In the rows, 128 means zero.
A single turn carries every row of the set below to another of its rows. Some are shown first; where does it send the rows asked next?
H: [117 147 105 141 135 137 122 123 128 166 155 121 157 117 129 125 109  97
 163 106 106 140 104  98 129  98 114 138 152 131 130 153]
B: [133 160 153  99 137 152 115 113 121 128 115 119 103 125 118 136 138  98
 116 158 147 152 111 105 114 103 136 123 117  87 120 113]
S: [132 164 130 116 118  99 113 119 155 126 120 115 145 144 125 111 139 146
 139 155 138 151  97 156 135 122 133 113 133  88 116 139]
E: [109 122 133 114 128  99 120 135 122 123  90 130 122 145 136 125 140 103
 132 139 121 129 149 145 122  97 145 126 133 124 158 114]
A: [135 162 147 119 129 143 108 118 117 131 119 111 115 129 109 141 134 100
 125 152 159 145 108 107 133 110 136 112 125  77 118  93]
F: [119 136 130 131 119 160 149 127 134 149 161 124 152 119 125 118 103 124
 162 127 124 132 133  96 129 108  88 133 151 135 138 150]
M: [122 137 132 136 112 157 150 121 135 160 168 120 154 128 118 121 112 119
 145 114 130 127 121  97 128 118  88 143 148 144 134 150]
C: [150 159 147 133 124 123 111 119 125 131 129 112 110 135 111 118 135 103
 116 149 156 140 104  96 124 126 143 114 124  75 113 107]
Y: [134 131 132 144 135 137 140 127 113 164 159 135 148 122 104 126 117 117
 134 125 108 145 145  99 120 126  82 138 128 155 138 148]
U: [121 152 156 135 139 124 112 129 141 119 135 111 124 133 126 143 154 138
 144 144 138 153 114 164 153 131 133  99 124  98 128 136]
J: [119 147 149 112 131 112 130 108 146 132 132 108 115 142 125 138 156 135
 116 146 128 163 100 159 125 124 144 126 118 114 118 157]
D: [136 151  99 135 140 126 110 127 118 171 140 144 173 123 107 114 109 104
 146 119 103 140 119 102 119 110  88 138 136 139 130 138]
T: [120 151 115 141 146 155 114 127 136 157 157 137 153 117 134 117 121  92
 162 102 106 132 108 100 125 109 108 137 146 133 134 158]
V: [122 124 140 135 120 100 115 133 130 129 104 135 124 161 128 115 158  95
 114 113 134 112 137 145 124 129 144 132 126 128 151 116]
N: [121 130 139 113 125 112 113 136 138 116  90 148 127 155 136  98 150 105
 128 134 131 113 148 144 115 117 133 128 129 122 155 119]
X: [135 154 105 131 146 140 105 128 119 167 138 152 171 119 109 115 115  99
 148 117 103 138 124 107 118 111  81 138 134 140 135 140]
L: [113 127 127 117 107  94 121 129 122 135  92 123 139 159 119 128 140 103
 118 126 140 118 135 147 127 105 136 134 136 124 151  99]
G: [147 160 150 110 129 135 115 109 133 127 120 123 103 134 119 108 138 102
 109 157 148 147 106  95 104 119 141 126 119  84 112 125]
P: [121 165 141  95 133 142 106 112 151 130 117 125 142 142 121 140 160 129
 128 139 144 145  91 171 135 118 120 122 122 105 122 133]
Z: [131 133 130 144 137 137 137 134 110 161 158 135 149 117 107 127 113 120
 143 129 109 144 152  99 126 121  82 132 131 150 140 142]

X moves to Z
S moves to J
C moves to G
And these:
L moves to V
F moves to H

A single turn carries every row of the set below to another of its rows. Some are shown first; where does it send the rows asked next?
kipi: [141 137 143 114 144 116 104 149 135 137 134 136 110 147 159 126 125 144]
mora: [143 129 111 159 126 154 104 115  97 141 121 127 149 128 129 115 115 145]
bera: [149 122 152 145 138 132  95 172 137 123 132 128 126 113 127 138 122 121]
Pek: [126 119 148 100 102 112 108 125 121 132 127 108 160 107 130 125 110 157]
kige: [141 134 139 129 117 127 127 146 108 116 102 103 167 135 138 160 120 166]
Dirub: [113 103 159 122 102 133 104 113 134 156 122  91 145 114 115 128 112 144]
Pubi: [ 98 146 121 164 110 123 121 124 142 155 112 126 104 134 147 149 124 148]
megos: [117 143 132 136 139 131 125 126 126 117 121  87 160 157 141 162 130 163]
Gav: [142 105 159 123 102 142 112 114 129 107 116 106  96 135 121 161 116 120]
Sise: [134 136 112 139 110 135 106 129 108 141  96 130 150 111 139 121 106 171]
bek: [145 118 159 170  98 128 120 138 123 125 129 111 128 135 115 164 134 110]
Git: [108 132 156 150 135 171 130 127 134 126 137 110 103 125 127 119 131 126]
ret: [142 135 125 125 123 106 103 109 137 135 170 135 130 135 137 129 140 130]
rap: [129 129 131 120 111 114 118 122 124 141 107  95 153 129 130 187 119 117]
bif: [157 126 117 129 124 133 126  94 141 115 144 134 100 121 121 122 112 144]
gumev: [145 152  95 162 121 111 121 107 134 133 102 110 148 121 133 145 112 145]
zipi: [137 134 134 122  96 103 109  96 108 142 119 110 132 122 127 119 107 117]
dek: [112 139 109 143 131 148 121 118 151 109 114 119 100 124 132 175 116 145]
mul: [122 135 154 149 129 121 139 166 152 142 114 120 103 120 134 129 110 148]
zaz: [128 122 147 125 148 169 131 118 153 148 139 118 112 141 140 139 144 141]
buv: [143 126 149 154 143 169  97 120 154 116 133 108 115 133 136 124 150 135]

Dirub moves to megos
zaz moves to buv
And these:
Gav moves to dek
rap moves to gumev
kipi moves to bera
Pek moves to kige
Pubi moves to ret

A single turn carries every row of the set below to another of its rows. Some are shown first; where does it send the rows asked next?
sig: [109 132 125 129 138 126 109 128 128 154 156 158 152]
Kaz: [117 121 135 127 143 125 120 136 133 149 163 156 135]
tamez: [115 110 123 137 140 139 123 148 133 144 168 147 140]
zul: [101 157 109 108 125 129 134 146 131 146 149 130 139]
sok: [125 120  70 149 115 136 124  95 120 150 102 134 137]
vom: [137 119 108 104 109 111 127 134 146 138 174 130 138]
vaf: [ 97 144 120 130 109 153 111 106 129 124 136 114 144]
pep: [105 123 110 138 136 142 112 141 128 147 166 150 155]
kebom: [132 131 106 101 107 107 118 126 140 144 169 135 147]
rekad: [130 120  97 111 106 121 125 141 142 137 175 124 147]
gedet: [151  98  99 136 119 133 121 106 109 151  99 150 123]
Rizod: [144  97  94 144 126 132 148 110 132 142 105 130 103]
Rigu: [142 103  87 141 115 138 115 105 104 151 100 148 134]
tulo: [149  97  88 139 125 126 144 112 137 136 104 124 111]
Fekev: [142 117  90 131 125 113 134  92 131 143  93 133 120]
mepa: [146  93  84 146 115 147 121 118 108 147 106 140 133]
sobub: [107 153 117 104 130 123 139 145 135 146 149 130 130]
bip: [151  89  93 141 118 143 125 117 111 145 105 142 118]
Fepa: [131 119  69 144 117 127 127  96 126 141  95 128 141]
bigu: [103 150 105 112 126 134 139 154 133 143 153 123 137]
dipon: [109 142 140 119 116 137 116 101 134 129 132 120 127]
sivu: [137 118  95 136 124 119 131  89 125 152  95 141 116]
kife: [108 146 112 107 128 131 143 157 135 143 154 125 129]
zutan: [126 130  95 109 102 114 116 131 139 142 172 129 157]
Liv: [116 125 144 123 118 146 128 117 138 119 140 112 114]
vido: [132 100  72 155 119 149 142 115 126 140 108 123 126]
Tafo: [107 125 124 136 111 163 124 126 134 116 144 105 131]
Vanad: [137 100  69 150 117 140 139 116 131 132 106 120 130]

dipon moves to Liv
Rizod moves to vido
bigu moves to zul
And these:
Fekev moves to tulo
tamez moves to pep
Rigu moves to gedet
rekad moves to zutan

